Here are some points, each followed by its number:
c(1.22, -0.02, -1.26, 0.87, 0.52, 1.28, 0.03, -1.38, 1.34, 0.53,
  0.86, -0.16, -0.30, 1.07, 0.01, 1.12, 0.27, 0.29) 0
c(-0.66, -0.62, -0.88, -2.06, -1.12, -2.07, -0.24, -1.41, -0.65, -1.79,
  -1.74, -1.46, -1.27, -1.84, -1.42, -1.30, -1.29, -1.02) 1
c(1.85, -0.14, 1.14, 0.35, 0.03, 0.91, 2.10, -0.62, -0.01, 0.73,
  1.13, 1.45, 1.64, -1.14, -0.25, 0.54, 1.01, 0.44) 2
c(0.90, 0.20, -1.06, 0.58, -0.02, 1.21, -0.11, -0.79, 0.53, -0.26,
  1.24, 0.29, 0.09, -0.01, -0.53, 0.99, 0.16, 0.06) 3
c(0.46, 0.72, -0.11, 0.86, -0.19, 0.19, 0.85, 0.31, 0.35, 0.42,
  0.47, -0.08, 0.25, 0.78, 0.51, 0.76, -0.44, -0.08) 4
c(-0.95, 1.90, 0.33, -1.88, 0.12, -1.98, 0.89, -0.09, -1.20, -1.15,
  -1.90, -0.39, -0.38, -2.15, -0.80, -1.74, -0.48, -1.53) 5
c(-1.67, -1.29, -0.33, 0.98, -1.56, -1.90, -0.39, -1.35, 0.94, -1.38,
  -2.06, 0.00, -1.39, 1.01, 0.12, -1.88, -0.30, -1.68) 6
c(1.12, 1.23, 0.69, -0.90, 0.91, 1.09, 0.26, 0.72, 0.10, -0.11,
  1.01, 1.26, -0.28, 0.70, 0.51, 0.57, 1.24, -0.06) 7
c(-0.25, 0.51, -0.63, 0.12, -1.13, -0.24, -0.06, -0.49, 0.86, -0.68,
  0.65, -0.80, -0.69, 0.74, -0.72, 0.01, -0.63, -1.04) 8
c(0.46, 0.46, -1.21, 1.00, 1.24, 0.95, 0.61, -1.40, 1.07, 0.69,
  0.53, 0.53, -0.38, 1.00, 0.12, 0.86, 0.62, 0.33) 9
c(0.65, 0.01, -1.13, 1.03, 0.60, 1.20, 0.15, -1.05, 0.62, 0.59,
  0.86, -0.02, -0.23, 1.06, 0.04, 1.13, 0.24, 0.27) 10
c(0.52, -0.05, -1.26, 0.93, 0.77, 1.21, 0.01, -1.02, 1.22, 0.52,
  1.08, -0.12, -0.04, 0.99, 0.13, 0.95, 0.08, 0.31) 11
c(-1.41, -1.51, -0.71, 0.71, 0.88, -2.03, -1.25, -1.38, 1.13, 1.49,
  -1.89, 0.54, -0.03, -1.69, 0.47, -1.23, -1.80, -1.41) 12
c(0.35, 1.95, -1.05, 0.95, 2.12, 0.69, 1.96, -0.81, 0.88, 0.76,
  0.34, 1.69, 0.25, 0.65, 0.42, 1.17, 1.46, 0.64) 13
c(-1.26, -0.20, -0.31, -0.18, 0.72, -1.19, 1.19, 0.64, -0.73, 0.52,
  -1.28, 0.62, -1.08, -0.89, 0.12, -0.13, 0.28, 0.42) 14
c(1.18, 0.26, -1.26, 0.84, 0.18, 1.24, 0.09, -1.28, 1.70, 0.59,
  1.04, -0.08, -0.17, 1.08, 0.11, 1.18, 0.24, 0.24) 15
c(0.11, 0.52, 0.99, -1.24, -1.35, -0.07, 0.84, -0.40, 0.91, 0.07,
  0.09, -1.19, 0.39, 0.61, -0.56, 0.22, -1.37, 0.40) 16
c(1.22, 1.33, 0.32, 0.82, -2.05, 0.71, -0.16, 2.17, -1.34, 1.04,
  0.06, 1.18, 0.36, -0.98, 0.92, -0.35, 0.80, 1.08) 17
c(0.20, 0.69, 0.34, -0.80, -0.88, -1.05, 0.59, 0.41, -0.14, 0.35,
  -0.42, 0.78, -0.22, -0.27, 0.57, -1.10, 0.92, -0.85) 18
c(-0.34, -1.30, -1.17, 0.67, 1.72, 0.09, -0.88, -0.21, -0.25, 1.32,
  -1.20, -1.50, 0.63, 0.25, 1.07, -1.67, -1.63, 1.59) 19
c(-0.07, 1.08, -0.70, 0.71, -0.70, -0.73, 0.70, 0.00, 0.17, -1.02,
  -0.39, 1.17, -0.17, 1.06, -1.21, -0.42, 0.71, -0.44) 20
New points follow, each followed by the numbers of its five nearest points above, nearest first.
c(-2.21, 1.57, 0.07, 0.90, 1.28, 0.64, 1.81, 0.74, 1.25, 0.86,
  1.07, 1.65, 0.01, 1.07, 0.48, 1.37, 1.56, 1.48) : 13 9 4 7 10
c(-1.42, -0.99, -0.71, 0.05, 0.82, -1.23, 0.52, 0.65, -0.96, 0.06,
  -1.65, 0.61, -0.70, -1.03, 0.79, -0.79, 0.51, -0.08) : 14 18 20 12 4
c(1.16, -0.40, 1.69, -1.76, -0.61, -0.41, -1.21, -0.70, -1.87, -1.03,
  -1.39, -0.97, -1.37, 0.24, -0.56, -1.83, 1.35, -0.01) : 18 1 5 16 8
c(0.64, 1.22, 1.13, 1.00, -0.56, 1.19, -0.82, 1.79, -1.86, 1.44,
  -1.30, 1.67, -0.83, 0.98, -0.71, 1.37, -0.52, 1.44) : 17 4 7 14 20
c(-0.38, -1.65, -1.13, -1.17, 1.12, 0.44, -1.04, -1.14, -0.45, -1.71,
  1.35, -1.56, -0.27, 0.60, -1.33, -1.24, -0.30, -1.45) : 8 3 11 10 1
c(-1.13, -1.29, -0.95, 0.62, -1.83, -1.31, -1.39, -0.79, 0.29, -1.65,
  -1.46, -1.35, -0.82, 0.76, -1.31, -1.86, -1.40, -0.58) : 6 8 1 20 16
c(0.63, 1.66, 2.02, -2.27, -1.08, 0.85, 1.64, -0.04, 1.70, 1.23,
  0.96, -1.63, 1.37, 1.14, -0.05, 1.19, -1.62, 1.60) : 16 4 7 8 15
c(1.24, -1.17, 2.06, -2.36, -1.72, 1.31, -0.54, 1.95, -1.38, -1.07,
  1.41, -1.67, 1.53, -1.90, -1.46, 1.34, -0.94, 1.65) : 16 17 2 3 4
c(0.33, 0.96, -0.16, 0.04, -0.66, -0.51, 0.58, -0.93, 0.65, -1.25,
  0.60, -0.45, 0.26, -0.09, -0.36, 0.99, -1.33, -0.69) : 8 4 16 3 20
c(0.53, 0.50, 0.92, -1.43, -1.38, 0.16, 1.15, -0.47, 1.03, 0.18,
  0.14, -0.66, 0.32, 0.47, -0.33, 0.36, -0.54, 0.34) : 16 4 8 18 3
c(-0.09, 0.78, -0.40, 0.62, -1.85, -1.12, 1.12, -0.95, -0.09, -1.22,
  -1.41, 1.22, -1.18, 1.09, -1.51, -1.45, 0.95, -1.51) : 20 18 6 8 14
c(-0.09, -0.76, -1.20, 0.81, 1.35, 0.55, -0.48, -0.64, 0.18, 1.05,
  -0.32, -0.92, 0.23, 0.56, 0.64, -0.62, -0.91, 1.08) : 19 11 10 9 0
c(0.75, -0.11, 1.39, 0.35, 0.68, -0.29, 0.00, 0.75, -0.68, 0.47,
  0.17, -0.46, 0.40, -0.35, 0.96, 0.30, -0.43, 0.50) : 4 18 7 14 16
c(-0.28, -0.82, -1.06, 0.69, -1.01, -0.34, -0.85, -0.97, 0.63, -0.80,
  -0.55, -0.86, -0.64, 0.89, -0.83, -0.74, -0.80, -0.24) : 8 6 20 3 16
c(-0.56, -1.40, 2.20, 0.62, -1.12, 0.42, -0.67, 0.93, 0.16, -0.63,
  -0.33, -0.90, 1.45, -0.99, -1.52, -0.01, 0.38, 1.18) : 16 4 8 3 18
c(1.02, -0.83, 2.17, -0.22, 0.00, -0.86, 0.07, 1.71, 0.01, 0.89,
  -0.97, 0.34, 0.54, -1.42, 1.87, -0.95, 1.79, -0.04) : 18 17 14 7 2
c(-0.74, 0.15, 0.52, -1.12, 0.53, -1.30, 0.83, -0.52, -2.07, 1.45,
  -1.75, -0.56, 0.28, -1.96, 0.64, -1.42, -0.20, 1.02) : 14 18 5 19 16
c(0.27, 0.89, 0.07, 0.49, 0.92, 0.41, -0.59, 0.79, 0.37, 0.49,
  0.66, 0.21, 0.84, -0.43, 1.20, 0.52, 0.00, 0.95) : 4 7 3 11 10
c(-0.10, 1.43, -0.97, 0.97, -0.96, -0.30, 0.47, -0.67, 1.32, -0.38,
  0.57, -0.47, -0.65, 0.92, -0.21, 0.46, -0.66, -1.13) : 8 4 20 3 15
c(-0.08, 0.55, -0.67, 0.83, -0.58, -0.64, 0.02, -1.27, 0.66, -1.55,
  0.05, -0.22, -0.72, 0.22, -1.35, 1.54, -1.70, -0.95) : 8 3 20 4 16
c(-1.54, 1.38, -0.35, 0.49, 1.02, 0.76, -0.14, 1.10, 0.27, 0.69,
  0.89, 0.83, 1.53, -1.51, 0.75, 0.99, -0.50, -0.20) : 4 3 7 11 10
c(-0.82, 0.27, 1.40, -0.23, -0.45, -0.15, -0.77, -0.04, -0.63, 0.09,
  -0.54, -0.05, 0.90, -0.13, 0.61, -0.17, 0.82, -0.39) : 18 4 14 16 8
c(1.48, -1.30, 0.91, -1.53, 1.05, 1.25, -0.43, 1.20, -1.22, -0.78,
  1.18, 0.29, 0.53, 0.93, 0.76, -1.86, -0.31, 0.06) : 7 18 4 3 16
